Look-ups in named tables: a row name and a column name give one cell, copied from the table.

bor:
|  | vud | tese | zabetok | siladud | lep | zala |
|---|---|---|---|---|---|---|
| sogilu | 166 | 121 | 103 | 108 | 102 | 114 |
| regegat | 169 | 210 | 141 | 84 | 78 | 60 |
| rebamo | 141 | 183 | 180 | 89 | 93 | 104 |
| kado | 82 | 117 | 133 | 186 | 186 | 154 |
| kek | 88 | 102 | 130 | 176 | 175 | 167 |
| ribi | 127 | 89 | 108 | 141 | 144 | 150 |
| kimo | 200 | 162 | 122 | 43 | 46 | 74 |
| sov | 117 | 99 | 168 | 127 | 127 | 184 |

What is the lep of rebamo in bor? 93
What is the siladud of sov in bor? 127
What is the zabetok of ribi in bor? 108
What is the lep of ribi in bor? 144
What is the zabetok of kimo in bor? 122
What is the zala of rebamo in bor? 104
What is the vud of kek in bor? 88
What is the tese of kimo in bor? 162
What is the zabetok of sogilu in bor? 103

Table toz
,pif,nus
pifebe,156,151
ras,78,106
nolop,62,21
komovuv,132,164
vizikek,135,184
rar,115,193
bologum,77,44

vizikek, nus -> 184
komovuv, pif -> 132
nolop, nus -> 21
vizikek, pif -> 135
rar, nus -> 193
nolop, pif -> 62
pifebe, pif -> 156
Which row has the largest pif? pifebe

kasom =
,lepini,duved,dati,zuvoba
dak,69971,61667,25968,32951
nef,64463,45364,57823,53856
kores,16268,52958,69120,61099
vabol,89572,41325,55649,52732
nugi,55819,48636,41863,41241
motega,46089,50042,44294,44754

motega, duved => 50042
vabol, lepini => 89572
nugi, lepini => 55819
dak, duved => 61667
kores, lepini => 16268
motega, lepini => 46089
dak, dati => 25968
nef, lepini => 64463
dak, zuvoba => 32951
vabol, zuvoba => 52732
kores, zuvoba => 61099
motega, zuvoba => 44754

losa
|  | mumuno | nizol | rarerev |
|---|---|---|---|
| bivu | 59 | 71 | 104 |
| limu | 125 | 54 | 220 |
| kodo | 96 | 80 | 123 |
| bitovi | 108 | 105 | 59 |
| gorod | 164 | 213 | 254 |

What is the mumuno of bitovi in losa?
108
What is the rarerev of gorod in losa?
254
What is the nizol of gorod in losa?
213
What is the mumuno of gorod in losa?
164
What is the nizol of limu in losa?
54
What is the nizol of kodo in losa?
80
What is the mumuno of limu in losa?
125
What is the mumuno of bivu in losa?
59

zuzar
         rizudar   kek  noka  bekama  vizifas   ren  rukag
vusob       1358  5194  6466    7141     3070  2201   2907
kifozon     5058  5361  7676    9092     4120  5138   5504
rorinom     1230  4887  4825    8557     3581  6309   6334
pomeku      1742  5167  5915    6633     3420  3449   3871
rep         3109  4460  4904    5672     4200  5028   4753
daso        3263  4567  5932    8660     3135  4880   5972
namopi      1697  5973  7379    6413     2585  1847   1244
zesozir     3900  4528  6716    8293     3749  4736   5815
pomuvo      3161  6213  6817    8567     1458  4604   8156
bur         5971  5427  9305    9163     1744  5076   5037
som         2237  5274  5033    7428     3775  5646   6352
tomebok     3392  6934  4382    8597     1053  4130   8754

rizudar of namopi: 1697
noka of tomebok: 4382
ren of tomebok: 4130
kek of kifozon: 5361
bekama of namopi: 6413
rukag of kifozon: 5504
Row with the largest bekama: bur

supa:
	lolede	gez	tizono	nutu	remupe
dulutub	444	538	440	574	477
dun	727	509	600	964	588
gogotoz	290	470	486	163	544
fivalep	530	482	408	534	361
bulon	255	363	270	402	257
bonop	465	770	561	248	639
lomufem	616	833	779	222	822
lon	586	380	536	737	532
tidezi	527	373	573	290	564

What is the remupe of lomufem in supa?
822
What is the remupe of lon in supa?
532
What is the gez of lon in supa?
380
What is the tizono of tidezi in supa?
573
What is the tizono of gogotoz in supa?
486
What is the remupe of gogotoz in supa?
544
What is the remupe of bulon in supa?
257
What is the gez of dulutub in supa?
538
What is the gez of lomufem in supa?
833

zisa =
,vafot,sen,talor,lorumo,romevu,fige,seka,dek
lub,139,166,123,146,174,165,159,164
kig,129,193,102,173,182,217,136,210
mupu,137,185,58,173,213,250,129,232

kig, talor -> 102
mupu, dek -> 232
kig, dek -> 210
kig, vafot -> 129
lub, dek -> 164
mupu, fige -> 250
mupu, lorumo -> 173
kig, lorumo -> 173
mupu, sen -> 185
mupu, talor -> 58

tam:
,lapival,tuzem,lefesed,ranuv,bunad,manof,lemib,boval,kun
rolugil,3,398,825,431,314,476,514,801,730
sev,176,467,430,401,318,339,439,557,565
vez,228,447,471,396,273,378,465,546,543
bik,436,398,430,346,327,358,429,408,543
fem,730,629,499,346,689,419,528,408,701

ranuv of rolugil is 431
bunad of rolugil is 314
manof of vez is 378
lapival of fem is 730
kun of rolugil is 730
boval of fem is 408

penu:
	neda	dut	noli	sim	tun	miz	dor	tukunud	funor	rutobig
fipa	-0.93	6.00	2.25	-4.96	2.14	-5.50	-1.41	4.60	3.93	3.77
godo	3.04	-4.06	1.42	4.86	-1.66	-0.73	4.26	-2.62	-5.99	-2.52
vemokon	-1.75	7.68	-2.95	-5.82	2.71	-4.48	-5.92	5.18	4.33	0.44
furepa	-2.72	-0.61	5.81	-2.73	3.48	5.64	1.91	-1.60	4.52	5.57
gazu	3.66	-6.70	2.10	8.36	-7.26	7.04	3.42	-1.10	-3.08	0.41

dut of fipa is 6.00
sim of fipa is -4.96
funor of furepa is 4.52
sim of godo is 4.86
neda of fipa is -0.93
tun of vemokon is 2.71
funor of gazu is -3.08
tukunud of furepa is -1.60
noli of furepa is 5.81
rutobig of vemokon is 0.44

mizuk
         venu  susada  kig  ves  bebep  gumufed  tife
roludos   0.7     0.3  0.4  0.9    0.4      0.2   0.6
par       0.7     0.7  0.8  0.1    0.7      0.2   0.7
noki      0.5     0.5  0.4  0.4    0.3      0.7   0.5
radizot   0.6     0.3  0.4  0.8    0.3      0.9   0.6

ves of radizot: 0.8
tife of par: 0.7
ves of roludos: 0.9
bebep of par: 0.7
susada of radizot: 0.3
kig of roludos: 0.4
tife of radizot: 0.6
ves of par: 0.1
bebep of roludos: 0.4
tife of noki: 0.5

Table leki
,zuk,rekivi,tasid,zus,tas,zezegap,zegafar,sul,foremu,setad
zim,93,128,83,91,115,170,222,100,108,194
vedobu,185,171,206,200,163,146,47,181,184,64
gobad,188,164,230,181,119,151,29,206,167,84
tapafov,127,160,126,110,143,169,138,164,117,207
giva,110,164,106,75,154,168,163,160,120,191
zegokom,183,172,196,202,178,142,56,174,189,58
nadut,177,176,112,196,230,113,101,175,235,53
fumol,115,166,113,85,153,166,151,167,119,195
ses,135,150,133,128,136,172,134,154,115,217
butife,162,102,159,182,120,185,139,96,117,247
pumafi,178,145,230,127,117,136,63,199,151,107
febus,188,163,231,178,116,150,30,208,165,86
fipaz,183,154,233,146,110,142,43,210,156,99
tamamon,188,162,232,175,115,150,30,209,165,87

What is the zegafar of pumafi in leki? 63
What is the zus of fipaz in leki? 146
What is the rekivi of febus in leki? 163
What is the setad of tapafov in leki? 207
What is the tasid of febus in leki? 231
What is the zezegap of fumol in leki? 166
What is the zezegap of gobad in leki? 151
What is the sul of febus in leki? 208
Which row has the largest zezegap? butife

vun
         zavuz   mir  pabo   ref   mil  zitop   gak
sikudo    6227  6159  6288  6177  3835   6181  7167
zas       5637  5185  4383  5068  7537   6471  8033
kisosem   5769  3052  6198  5559  7436   5277  7979
giz       7761  9656  6726  7568  2131   5459  2870
sab       7536  6819  6841  7097  3433   5223  4751
redoli    6079  3550  5979  6176  9876   5205  2344
tezar     6682  6779  7998  7579  3199   5403  1403
bak       8187  6783  7894  7644  2366   4524  5088
ronulen   8812  5542  7641  7875  6802   3526  2026

What is the mir of sikudo in vun? 6159
What is the gak of tezar in vun? 1403
What is the mir of tezar in vun? 6779
What is the mil of sikudo in vun? 3835
What is the mil of ronulen in vun? 6802
What is the pabo of kisosem in vun? 6198
What is the zavuz of ronulen in vun? 8812
What is the mil of zas in vun? 7537
What is the pabo of sikudo in vun? 6288
What is the ref of sab in vun? 7097
What is the mir of bak in vun? 6783
Which row has the largest zitop? zas

